(in the rows, 128 means zero)
Turns, then the turns between two rows, first turn first; the first pair answered
Z:
[139 130 137 111 142 116 140 128 142 149 137 143 128 142 140 119  98 125
 123 123 126 127 121 118 133 140 127 115 146 112 121 134]  ->  [127 140 143 113 138 110 134 128 140 147 136 142 148 139 132 116 101 118
 126 129 116 130 132 117 146 147 135 122 140 125 116 137]
[101 138 121  92 164 122 126  66 126 181 124 144 127 139 156 151  91 127
  77 120  55 113  94 133 135  80  78  72 196  79 101 140]  ->  [ 70 155 133 100 152 109 101  66 123 178 115 137 176 133 113 137 108 103
  82 134  30 124 124 120 164  97  98  92 184 109  89 144]
[ 81 140 114 172 129 155 149 146 155 160 118 128 181 123  91  90 158 161
 123 121  96 113 164 109 143 150 141 149 118 137 132 125]  ->  [ 93 107 102 180 124 172 147 142 169 143 117 126 157 113  97  91 175 150
 122 138 126 114 133  95 117 144 151 150  98 143 112 126]
[124 144 124 124 137 133 142 141 127 142 133 129 127 142 125 120 110 147
 131 110 120 112 139 140 129 131 117 123 142 129 153 113]  ->  [111 150 129 130 127 128 128 138 129 140 129 127 148 136 104 114 126 129
 132 122 113 119 150 133 139 143 131 136 131 143 142 115]
B:
[ 91 156 141  87  99  91 120 110 131 179 146  97 156 139 130 121 128 100
 100 110  87 111 179 130 161 114 136 128 144 149 137 128]  ->  [ 86 133 145  91 100  97 101  98 146 153 144 102 175 130 109 130 146  80
  96 125  93 120 148 103 148 103 146 128 143 168 116 126]
[117 146 108 115 146 166 182 184 124 153 141 103 117 170 125 108 132 163
 127 106 143  89 129 140 119 176 116 158 155 114 173 116]  ->  [134 147 150  96 140  90 114  98 123 132 142 141 129 120 148 207  91 138
 128 106 150 124  73 131 126  98  75 102 144 125 162  98]
[111 126 129 140 133 113 117 103 153 103 119 129 135 130  83 124 132 102
 124 119 124 151 100 105 124 130 148 126 140 157 107 100]  ->  [115 154 114 140 139 118 153 135 137 141 128 116 110 156 106  86 120 133
 128  98 115 132 152 139 146 166 150 136 144 131 136 109]
J:
[124 116 151 139 177 106 118 112 142 147 108 130 100 100 133  99 133 121
  93 151 122 112  76 150 127  97 142 126 135  73  88 172]  ->  [121 138 166 134 168  73  93  97 131 139 113 134 112  94 128 122 129 116
 106 148 125 126  84 153 147  83 128 113 124  89 107 162]
[122 124 119 136 141 142 113 137 117 100 123 111 154 142 115 142 135 126
 128 157 145 132 112 108 100 129 125 145 137 130 144 121]  ->  [120 125 126 135 139 135 107 135 118 100 126 114 157 138 116 146 133 126
 131 155 146 131 112 112 106 125 127 143 135 134 147 119]
[138 147 113 132 112 127 124 144 114 124 140 114 106 128 132 102 166 114
 162 138 156 134 150 129 152 145 141 144  84 152 157 120]  ->  [133 143 111 132 115 139 132 151 119 129 135 115 107 133 128  94 164 117
 160 136 149 126 156 128 148 155 148 150  91 145 156 125]
Pairs:
(2 to 4 turns a pair)
[170 118 134 135 103 131  94  91 120 134 101 151 119 108 166 111  90 129
 106 187 172 156 109 146 112  80 113 135  95 107 122 129]  ->  [161 142 117 133 111 159 145 140 108 168 105 131 112 143 166  62  92 158
 108 165 151 131 153 166 124 124 118 153 117  89 152 131] | Z B B
[172 123 135 147 132  97 118 123 138 127 119 144 160 137 133 153 116 154
 122 121 109  99 183 147 174 145 177 118  57 110 106 150]  ->  [163 101 133 151 134 118 114 134 152 103 116 144 176 140 112 147 138 139
 117 136 114  99 161 125 160 150 193 128  57 126  89 147] | B B B B
[101 129 117  99 138 150 147 166 138 115 119  82 134 127 101 126 172 137
  98 112 142 107 145 113 135 157 186 118 117 158 164 122]  ->  [100 133 137 100 129 115 107 127 135 100 113  99 159 105  95 163 166 116
 102 121 135 130 127 104 146 127 174 105 108 176 150 116] | Z B Z B
[153 153 129 157 141 130 108 131 109 142 119 149 111 117 122 140 126 101
 142 164 157 143 102 132 122  92 106 101  96 137  96 117]  ->  [140 173 135 156 140 119 100 134 104 146 115 150 138 120 101 133 127  92
 143 162 137 143 124 134 143 101 106 107  96 145 101 113] | Z Z Z Z
[141 109 122 126 113 140 120 146 119  97 163  91 150 116 123 129 141 113
 137 127 135 141 123 110 123  87 110 168 119 143 120 116]  ->  [147 117 130 117 118 122 119 139 115 103 168  99 148 117 134 142 121 122
 132 113 129 144 121 120 128  76  95 150 131 131 130 114] | Z B Z B
[ 96 121 130 130 142 135 111 119 140 107 124 127 159 151 114 141 121 123
 131 140 115 138 124  99 132 136 122 140 138 136 106 111]  ->  [103 119 132 125 138 129 107 111 139  98 130 129 151 143 124 154 122 124
 136 139 127 142 112  99 129 121 116 131 127 137 113 106] | Z J
[137  78 122 133 143 150 145 111 151 117 124 152  98 122 149 144 116 135
 117 139 148 123  77 117  89 113 138 127 146  95 111 127]  ->  [147  94 125 126 144 130 144 107 143 131 129 153  85 118 168 149  95 146
 117 129 141 125  89 134 101 110 128 121 143  85 126 126] | B B
[130  67 117 101 115 153 135 131 150  95 131  74 109 112 159 108 143 151
 139 124 116 106 150  79 135 150 122  98 114 147 123  94]  ->  [114  89 125 103 112 143 126 134 143  98 128  74 136 111 141 101 145 143
 140 127  95 111 173  79 155 159 124 107 113 162 121  99] | Z Z Z Z
[143 154 144 109 125  99 130 126 125 133 141 135 121 128 150 146 117 136
 124 110 150 123 146 153 150 124 110 122 144 120 149 121]  ->  [146 125 137 107 129 116 135 123 140 119 140 138 118 129 153 153 122 140
 116 113 163 122 114 141 125 111 109 116 150 121 142 114] | B Z B B
[157 105 156 166 136 136  98 102 123  75 132 157 134 127 124 136 103 100
 109 120 147 171  76 111 121 118 108  88 189 134 129 103]  ->  [168 140 150 160 136 115 121 116 101 110 141 156 108 135 151 127  74 124
 115  94 142 159 118 146 145 126  93  85 192 111 162 107] | B B
[118 143 135 114 121 109 109 125 109 132 137 122 113 112 114 154 123 141
 132 118 158 141 111 112 141 132  94 111 134 146 164 122]  ->  [113 155 130 121 117 116 121 142 103 145 137 113 115 122 108 132 127 141
 135 117 152 132 136 117 151 148  99 127 128 143 169 124] | Z B B
[ 93 151 121 171 128 134 145 176 120 149  90  96 123 131 110 116  97 159
  81 163  70 126 105 110  80 149 160 129 166  70 109 156]  ->  [ 91 184 146 167 120  83 108 143 107 155  91 113 144 107 105 152  77 139
  83 163  58 143 115 116 114 129 144 113 154  82 107 156] | B Z
[102 124 119 155 175 144 132 144 138 144 105 117 133 163  99 101 134 136
 140 113 117 114 126 130 136 132 117 112 138 142 128 122]  ->  [114 108 123 151 175 140 124 128 144 134 107 125 127 155 112 127 125 135
 135 115 127 117  95 126 120 110 107  98 143 137 122 116] | B B Z Z
[162 104 142 114 126  90 101  88 129  97 135 158 102  98 147 199 107 134
 127 121 162 135  60 125 103  68  94  91 126 127 134 109]  ->  [109  86 110 129 131 180 144 164 152  73 127 118 157 144  69 116 174 124
 122 139 132 114  72  84  75 140 147 149 158 153 111 119] | Z B
[204 124 129 139 125 143 140 136  96 185 110 140  46 146 191 125  99 135
 132 106 179 129 126 128 133 119 101 106  73  74 169 147]  ->  [171  62 126 132 137 204 141 152 146 127 100 128 104 160 130 128 138 116
 111 127 174 130  44  66  63 111 116 116 119 107 126 134] | B Z B
[143 131 107 124 126 133 146 140 120 134 125 133  92 129 153 129 123 140
 138 118 149 112 130 152 131 139 126 118 117 113 138 125]  ->  [132 159 116 122 122 113 129 139 111 136 127 131 114 124 137 136 123 134
 145 116 133 116 153 154 157 138 121 118 119 124 145 121] | J Z
[159 124 129 123 135  91 132  84 155 156 124 170  99  97 148 175  63 131
 135 111 129 153  78 123 143  93 141 140 130  96  92 158]  ->  [147  94  95 124 145 161 186 141 164 157 125 145  94 137 129 121  88 149
 129 112 130 121  74 109 106 132 164 167 160  88  92 160] | B Z
[116 160 122  96 144 144 138 154 125 135 128 103 183 149  94 132 100 131
 139 117  69 111 156 122 149 135 114 145 187 122 135 112]  ->  [128 180 129 101 131 115 130 141 108 150 131 108 159 134 116 136  92 130
 151 117  74 119 192 144 179 134 112 144 153 114 140 125] | Z B
[ 56 159 119 156  96 124 120 174 152 123 109 102 164 143  72  86 199 116
 144 122  91 133 152  92 133 135 142 150 131 155 136 116]  ->  [132 133 107 138 112 119 154 151 143 153 132 120  37 138 190 127 135 172
 145  90 152 114 108 138  96  92  99 100 128  80 181 109] | Z Z B
[120 119 110 133 118 161 125 155 132 108 113 127 131 121 113  95 184 113
 140 163 139 131 128 109 127 160 152 145 103 162 108 117]  ->  [128 129 107 134 115 155 129 158 119 116 118 123 115 124 124  91 185 119
 152 156 147 125 148 122 139 163 150 149  92 158 128 119] | J B B B
[ 94 136 116 121 153 174 141 140 102 100  99 133 140 134 118 131 140 126
 113 107  94 124  81  88 135 117 165 147 122 156 136 110]  ->  [112 131 120 115 159 166 146 124  98 103 103 138 118 133 144 152 117 137
 110  94 101 120  62  97 128 100 146 127 131 141 150 106] | Z Z B B
[136 140 124 105 136 117 123 105 121 145 125 128 116 123 150 151  98 142
 134 105 131 136 126 152 128 114 113 110 143 115 160 126]  ->  [126 132 102 127 124 148 136 137 123 144 121 109 115 127 129  99 146 128
 144 127 138 131 162 149 134 155 148 145 112 130 139 138] | Z Z Z B
[139 133 107 143 127 132 145 143 113 149 137 133  89 143 155 139 128 168
 133 104 157  99 156 151 122  85  97  92 119 109 163  94]  ->  [117 134  97 147 130 162 168 169 121 165 128 126 110 159 134  96 134 165
 118 104 119  89 177 142 116 121 121 115 139 108 139 111] | Z J
[137 109 141 142 124 131 119 118 141 119 122 139 154 121 111 105 147 102
 106 154 120 144 112 108 119 140 153 122 110 138  79 154]  ->  [160 112 135 122 143 130 148 124 135 143 134 143 109 140 155 118 102 145
 101 118 126 122  98 138 106 126 117  89 144  96 118 142] | Z Z
[164  74 106 138 143 161  98  98 137 131 159 130  78 116 185 157 127 131
 137 115 174 145 103 122  90 101  90 105 135  90  95 116]  ->  [155  62 103 142 144 178 103 105 148 118 156 123  87 120 168 147 146 126
 138 121 176 143  98 111  77 112 101 115 136 100  86 117] | B B B
[128 119 119 134 112 111 110 115 132 109 124 132 143 139 124 154 133 121
 135 141 145 151  92 113 109 104 124  94 104 131 126 118]  ->  [120 114  97 135 116 150 147 153 135 119 126 114 132 163 121 113 148 142
 131 137 143 127 103 112  99 135 140 117 119 118 135 123] | Z B
[110 131 129 108 161 124 129 110 118 133 129 124 127 119 143 130 168 123
 116 131  78 148  91 123 110 111 105 114 148 113 156 110]  ->  [106 150 135 111 156 110 123 106 110 139 127 128 136 115 144 128 163 119
 118 133  70 150 114 132 130 110 108 110 139 117 159 113] | Z Z B B
[131 169 108 130 151 141 149 178 114  97 130 110 166 132 110 105 165 153
 159 123 119 114 179 122 146 155 135 175 135 147 152 146]  ->  [126 142 122 127 152 135 117 146 133  60 120 122 193 114  91 134 177 125
 152 143 127 128 133  88 128 130 139 168 132 172 121 135] | B B
[144 103 130 114 138  92 146 127 140 159 166 175  93 129 202 112 168 185
 165 114 125 132 136 131 124 123 134 121  92 128 101 131]  ->  [129 115 146  93 152  76 135 115 142 156 166 179 125 136 190 143 144 185
 155  98 101 137 110 120 121 106 108 103 132 128 109 117] | Z B Z Z
[130 118 138 143  80 150 111 147 132  92 114 130 121 131 104 127 178  95
 121 152 152 147 101  97 167 159 134 154 115 128 129 134]  ->  [148 122 127 135  87 155 138 162 120  99 124 120  91 150 129 137 166 125
 130 129 174 131  98 113 159 155 115 143 127 112 171 120] | Z J B Z
[109 188 139 124 112  94 106 149  76 131 157 107 142 143 119 138 119 126
 142 103 125 136 168 157 181 142 112 132  99 151 164 111]  ->  [125 156 158 116 124  76  90 100  96 125 151 137 134 116 152 185  77 119
 117 106 117 155 107 147 146  97  96  96 121 126 127 116] | J B
[ 93 151 134 104 135  98 102  93 104 106 134 135 153 150 109 175  96 133
 106 107 134 136  97 115 144  80  92 118 180 132 125  91]  ->  [ 82 130 127 110 131 130 106 107 121  85 130 126 169 150  86 157 126 121
 105 121 135 134  81  94 128  92 110 133 182 145 109  95] | B B B
[131 126 123 106 115 133 122 127 134 140 138 148 150 118  84 150 147 149
 115 161 120 134 103  96 140 126 142 124  85 170  97 143]  ->  [130 123 121  91 133 140 133 134 140 141 143 152 157 134  86 157 130 165
 108 145 110 125  83  95 124 122 129 114 113 156 106 135] | Z Z Z B
[138 130  70 135 138 128 127 160  89 144  90 163 118 145 139 111  82 152
 125 143 133 160 106 157  60 132 145 128 161  98 106 122]  ->  [142 135  72 134 142 119 122 150  87 141  91 165 117 139 142 119  74 150
 122 141 140 165 104 156  62 123 140 124 158  98 110 123] | B B B
[141  93 141 129 124 145 127 120 113 127 123 156  79 131 185 123  96 150
 137 149 141 147 134 157 111 130 139 128 123  85 100 141]  ->  [133 102 143 115 132 139 129 125 110 133 125 158  88 141 184 129  83 159
 133 129 128 144 121 161 109 123 125 125 142  78 112 137] | B Z
[143 129 122 143 118 130 148 131 129 151 115 130 105 126 137 107 111 128
 112 139 117 124 151 147 138 146 150 124 119 121 123 161]  ->  [143 122 119 136 132 142 157 135 134 148 115 132 101 133 142 110 101 134
 107 133 118 121 126 144 122 141 141 121 139 111 129 155] | B B Z Z
[111  99 111 133 133 167 168 140 142 172 133 112 120 159 131 117 121 148
 117 121 118 107 134 130 109 141 139 120 147 101 124 148]  ->  [ 85 102 136 135 124 146 128 120 154 146 120 122 180 141  90 142 133 113
 113 138 100 131 113 100 112 127 138 123 148 129  95 143] | B Z B
[118  64 118 138  93 143 118 132 106 136 101 114  80 100 145  81 136 142
 118 161 129  88 114 115 157 143 169 120 161 138 102 170]  ->  [132  71 129 124 102 114 109 107 102 142 109 128  76  88 168 123 104 151
 116 149 133  92  91 124 155 110 143  91 174 126 116 157] | Z B
[119  92 140 134 125 139 108  98 169 112 106 135 106 129 155 156 169 128
 121 151 198 165 101 115 114 146 116 127  94 125 161  81]  ->  [109 151 152 109 135 110 121 109 144 155 113 137 124 148 157 155 122 157
 122 107 147 152 146 144 151 155  80 117 135 104 204  77] | Z Z
